In the data rows, 500 means zero.
Some points:
[494, 529, 462, 451, 526, 515, 612, 497, 440, 520, 479, 494, 481, 445,
 486, 456, 345, 595, 534, 540, 313, 421, 307, 648, 382, 519, 475, 642,
 585, 665, 339, 541]
[530, 438, 443, 528, 484, 382, 415, 447, 714, 490, 841, 402, 485, 550,
 536, 388, 473, 479, 457, 481, 501, 487, 466, 624, 349, 476, 522, 419,
 464, 548, 491, 565]
[464, 491, 490, 489, 529, 492, 524, 740, 368, 477, 554, 453, 442, 436,
 700, 324, 453, 418, 510, 388, 633, 476, 381, 501, 517, 442, 511, 481,
 455, 314, 539, 562]
[483, 699, 487, 733, 432, 470, 448, 486, 528, 489, 486, 467, 472, 450,
 496, 441, 465, 354, 405, 546, 271, 372, 647, 432, 540, 534, 452, 438,
 327, 514, 472, 495]
[509, 421, 499, 569, 460, 412, 555, 510, 472, 647, 521, 567, 511, 519,
 484, 508, 644, 565, 597, 558, 409, 510, 608, 346, 322, 499, 439, 620,
 488, 377, 401, 561]
[463, 463, 434, 460, 492, 514, 441, 442, 558, 605, 391, 448, 404, 494,
 444, 476, 532, 454, 615, 590, 469, 480, 542, 558, 644, 526, 417, 389,
 404, 460, 655, 556]
[518, 503, 425, 459, 492, 547, 529, 494, 487, 567, 506, 646, 452, 538,
 477, 434, 550, 562, 298, 504, 360, 497, 462, 538, 494, 539, 536, 563,
 582, 413, 744, 486]
[523, 577, 388, 412, 747, 450, 428, 482, 475, 476, 437, 318, 480, 496,
 412, 364, 664, 643, 485, 586, 576, 516, 501, 432, 441, 541, 678, 447,
 452, 466, 505, 466]
[496, 432, 438, 504, 511, 543, 340, 491, 743, 328, 703, 549, 423, 454,
 426, 535, 513, 561, 498, 461, 474, 513, 371, 538, 573, 533, 451, 474,
 527, 457, 488, 608]
[435, 485, 508, 320, 636, 457, 581, 521, 404, 427, 588, 481, 583, 507,
 481, 461, 273, 359, 415, 488, 385, 546, 685, 221, 531, 446, 408, 460,
 495, 638, 578, 565]
[806, 440, 843, 530, 486, 547, 525, 575, 505, 466, 488, 461, 435, 437,
 401, 458, 565, 527, 549, 505, 463, 578, 603, 478, 469, 530, 615, 456,
 510, 460, 582, 409]
[542, 530, 428, 509, 541, 501, 485, 406, 386, 613, 523, 646, 493, 575,
 546, 532, 413, 653, 376, 547, 553, 560, 631, 613, 600, 518, 566, 512,
 403, 462, 484, 412]
[448, 436, 474, 506, 663, 416, 528, 421, 494, 507, 469, 375, 619, 550,
 519, 633, 584, 486, 555, 264, 539, 575, 479, 494, 596, 526, 501, 644,
 406, 533, 533, 498]
[456, 486, 485, 513, 737, 663, 492, 447, 514, 476, 408, 430, 592, 521,
 503, 497, 594, 456, 567, 604, 561, 465, 662, 641, 369, 430, 354, 531,
 536, 534, 516, 590]
[458, 547, 466, 380, 437, 630, 477, 746, 459, 443, 488, 452, 473, 526,
 743, 550, 593, 470, 591, 511, 482, 489, 580, 582, 517, 525, 499, 506,
 584, 445, 535, 515]
[572, 613, 501, 499, 572, 513, 274, 506, 458, 788, 459, 653, 530, 402,
 555, 610, 338, 588, 587, 483, 543, 508, 340, 476, 435, 503, 492, 347,
 527, 554, 459, 570]
[838, 488, 830, 415, 523, 483, 521, 381, 474, 449, 485, 433, 372, 434,
 546, 532, 532, 420, 397, 539, 595, 516, 464, 538, 531, 493, 363, 560,
 465, 491, 460, 583]
[851, 546, 328, 450, 288, 496, 467, 494, 477, 424, 461, 440, 892, 544,
 449, 486, 546, 523, 501, 446, 592, 436, 495, 514, 488, 528, 455, 519,
 491, 509, 606, 496]
[486, 446, 484, 528, 480, 261, 435, 738, 535, 381, 401, 476, 436, 530,
 734, 581, 505, 650, 455, 653, 572, 536, 507, 502, 521, 415, 422, 598,
 513, 530, 558, 479]
[463, 338, 530, 448, 572, 524, 455, 444, 538, 520, 452, 429, 709, 462,
 585, 518, 469, 280, 407, 659, 354, 542, 484, 278, 650, 455, 694, 474,
 655, 565, 491, 624]
[440, 555, 548, 430, 478, 605, 452, 458, 702, 498, 845, 455, 513, 471,
 499, 593, 449, 651, 581, 516, 554, 485, 617, 474, 550, 495, 530, 590,
 542, 487, 449, 404]
[456, 472, 530, 484, 464, 435, 472, 525, 509, 561, 504, 642, 476, 428,
 414, 527, 466, 384, 651, 513, 568, 442, 578, 548, 501, 596, 649, 616,
 428, 530, 647, 536]
[345, 791, 584, 746, 429, 507, 559, 367, 429, 451, 495, 374, 541, 466,
 514, 459, 564, 605, 473, 488, 642, 586, 432, 495, 478, 627, 468, 520,
 603, 420, 630, 580]
[405, 511, 507, 368, 355, 578, 507, 389, 481, 454, 466, 551, 451, 494,
 508, 461, 572, 497, 464, 624, 556, 483, 430, 437, 554, 539, 516, 642,
 313, 573, 461, 513]
[509, 485, 408, 464, 450, 587, 547, 549, 427, 504, 533, 640, 429, 547,
 393, 354, 554, 467, 586, 545, 619, 692, 479, 410, 525, 474, 482, 524,
 439, 536, 394, 554]
[447, 383, 461, 586, 418, 493, 531, 492, 452, 507, 484, 583, 497, 501,
 412, 624, 511, 513, 524, 576, 598, 504, 494, 465, 397, 534, 455, 499,
 433, 399, 575, 562]
[496, 461, 456, 471, 429, 513, 624, 509, 366, 485, 550, 400, 490, 354,
 404, 643, 384, 603, 518, 498, 357, 504, 425, 627, 482, 407, 585, 480,
 524, 417, 472, 601]
[435, 414, 485, 512, 680, 619, 457, 502, 490, 291, 443, 521, 584, 449,
 412, 611, 484, 496, 414, 474, 562, 477, 401, 424, 326, 490, 431, 482,
 407, 469, 577, 314]
[409, 461, 550, 485, 346, 483, 447, 425, 548, 531, 431, 608, 528, 484,
 535, 429, 560, 472, 500, 508, 553, 558, 501, 446, 484, 318, 444, 408,
 534, 456, 489, 351]
[518, 701, 442, 691, 440, 478, 510, 563, 462, 468, 536, 347, 417, 536,
 399, 623, 478, 294, 521, 593, 454, 633, 441, 442, 557, 385, 500, 456,
 538, 645, 472, 388]
[531, 601, 441, 302, 477, 414, 502, 339, 485, 471, 462, 562, 384, 548,
 586, 585, 589, 434, 634, 449, 367, 549, 471, 438, 474, 550, 406, 458,
 516, 373, 527, 426]
[495, 438, 443, 475, 476, 474, 512, 480, 478, 640, 544, 473, 414, 580,
 489, 533, 490, 292, 441, 577, 626, 390, 458, 484, 416, 583, 556, 569,
 599, 407, 496, 346]
[449, 472, 513, 472, 438, 435, 403, 466, 560, 455, 337, 409, 504, 363,
 446, 319, 241, 572, 598, 390, 468, 485, 511, 597, 500, 538, 533, 605,
 587, 467, 388, 395]
[408, 474, 775, 497, 477, 515, 349, 504, 357, 445, 477, 463, 527, 966,
 428, 487, 344, 606, 564, 455, 432, 398, 410, 557, 489, 498, 563, 438,
 507, 491, 407, 556]
[464, 523, 553, 563, 750, 412, 556, 536, 485, 459, 554, 618, 773, 463,
 468, 448, 595, 438, 544, 554, 452, 558, 461, 606, 644, 548, 429, 498,
 473, 406, 439, 401]
[417, 401, 494, 491, 428, 498, 448, 405, 480, 566, 442, 546, 477, 498,
 500, 520, 540, 427, 418, 409, 486, 769, 576, 641, 418, 425, 555, 454,
 471, 524, 524, 486]
[547, 365, 404, 593, 504, 488, 629, 413, 434, 349, 477, 554, 404, 482,
 550, 487, 413, 616, 593, 487, 528, 446, 535, 533, 520, 682, 512, 310,
 690, 634, 383, 507]
[492, 573, 515, 444, 502, 509, 895, 562, 899, 552, 341, 515, 513, 593,
 496, 510, 341, 564, 501, 469, 525, 495, 421, 533, 478, 492, 575, 403,
 503, 477, 420, 543]
[389, 563, 623, 424, 485, 422, 552, 507, 472, 520, 527, 672, 493, 432,
 468, 493, 702, 490, 485, 446, 551, 343, 492, 543, 491, 448, 529, 443,
 553, 668, 582, 472]
[439, 485, 475, 408, 456, 453, 427, 603, 501, 613, 434, 497, 423, 483,
 297, 559, 597, 477, 296, 394, 581, 470, 579, 481, 593, 649, 379, 527,
 584, 509, 380, 548]
[472, 460, 514, 521, 434, 581, 491, 752, 492, 504, 503, 446, 522, 471,
 760, 529, 576, 526, 452, 443, 458, 546, 518, 518, 430, 686, 508, 446,
 356, 590, 440, 420]
[510, 327, 474, 585, 488, 567, 575, 466, 472, 707, 531, 436, 425, 523,
 495, 404, 566, 558, 543, 430, 484, 441, 421, 416, 630, 390, 360, 536,
 501, 586, 631, 392]
[504, 468, 446, 522, 484, 499, 588, 440, 423, 446, 478, 475, 492, 414,
 503, 564, 455, 592, 505, 419, 529, 281, 525, 558, 539, 331, 617, 391,
 466, 423, 284, 527]
[575, 685, 438, 744, 529, 569, 449, 492, 530, 398, 434, 607, 382, 545,
 537, 501, 481, 378, 439, 396, 453, 479, 603, 359, 537, 374, 598, 645,
 581, 556, 484, 582]
These points spread out most along one direction. Take the direction at right angles to it along which they spread out most. Go by this last direction. How far along it is each point below, from 0 to 99? 50 is the average, and the first point above lies past it. One standard deviation of the points above along it is 16.
[486, 446, 484, 528, 480, 261, 435, 738, 535, 381, 401, 476, 436, 530,
 734, 581, 505, 650, 455, 653, 572, 536, 507, 502, 521, 415, 422, 598,
 513, 530, 558, 479] 32
[495, 438, 443, 475, 476, 474, 512, 480, 478, 640, 544, 473, 414, 580,
 489, 533, 490, 292, 441, 577, 626, 390, 458, 484, 416, 583, 556, 569,
 599, 407, 496, 346] 43
[530, 438, 443, 528, 484, 382, 415, 447, 714, 490, 841, 402, 485, 550,
 536, 388, 473, 479, 457, 481, 501, 487, 466, 624, 349, 476, 522, 419,
 464, 548, 491, 565] 50
[456, 472, 530, 484, 464, 435, 472, 525, 509, 561, 504, 642, 476, 428,
 414, 527, 466, 384, 651, 513, 568, 442, 578, 548, 501, 596, 649, 616,
 428, 530, 647, 536] 43
[449, 472, 513, 472, 438, 435, 403, 466, 560, 455, 337, 409, 504, 363,
 446, 319, 241, 572, 598, 390, 468, 485, 511, 597, 500, 538, 533, 605,
 587, 467, 388, 395] 58
[575, 685, 438, 744, 529, 569, 449, 492, 530, 398, 434, 607, 382, 545,
 537, 501, 481, 378, 439, 396, 453, 479, 603, 359, 537, 374, 598, 645,
 581, 556, 484, 582] 84
[417, 401, 494, 491, 428, 498, 448, 405, 480, 566, 442, 546, 477, 498,
 500, 520, 540, 427, 418, 409, 486, 769, 576, 641, 418, 425, 555, 454,
 471, 524, 524, 486] 43
[408, 474, 775, 497, 477, 515, 349, 504, 357, 445, 477, 463, 527, 966,
 428, 487, 344, 606, 564, 455, 432, 398, 410, 557, 489, 498, 563, 438,
 507, 491, 407, 556] 59
[448, 436, 474, 506, 663, 416, 528, 421, 494, 507, 469, 375, 619, 550,
 519, 633, 584, 486, 555, 264, 539, 575, 479, 494, 596, 526, 501, 644,
 406, 533, 533, 498] 46
[504, 468, 446, 522, 484, 499, 588, 440, 423, 446, 478, 475, 492, 414,
 503, 564, 455, 592, 505, 419, 529, 281, 525, 558, 539, 331, 617, 391,
 466, 423, 284, 527] 58
[531, 601, 441, 302, 477, 414, 502, 339, 485, 471, 462, 562, 384, 548,
 586, 585, 589, 434, 634, 449, 367, 549, 471, 438, 474, 550, 406, 458,
 516, 373, 527, 426] 42
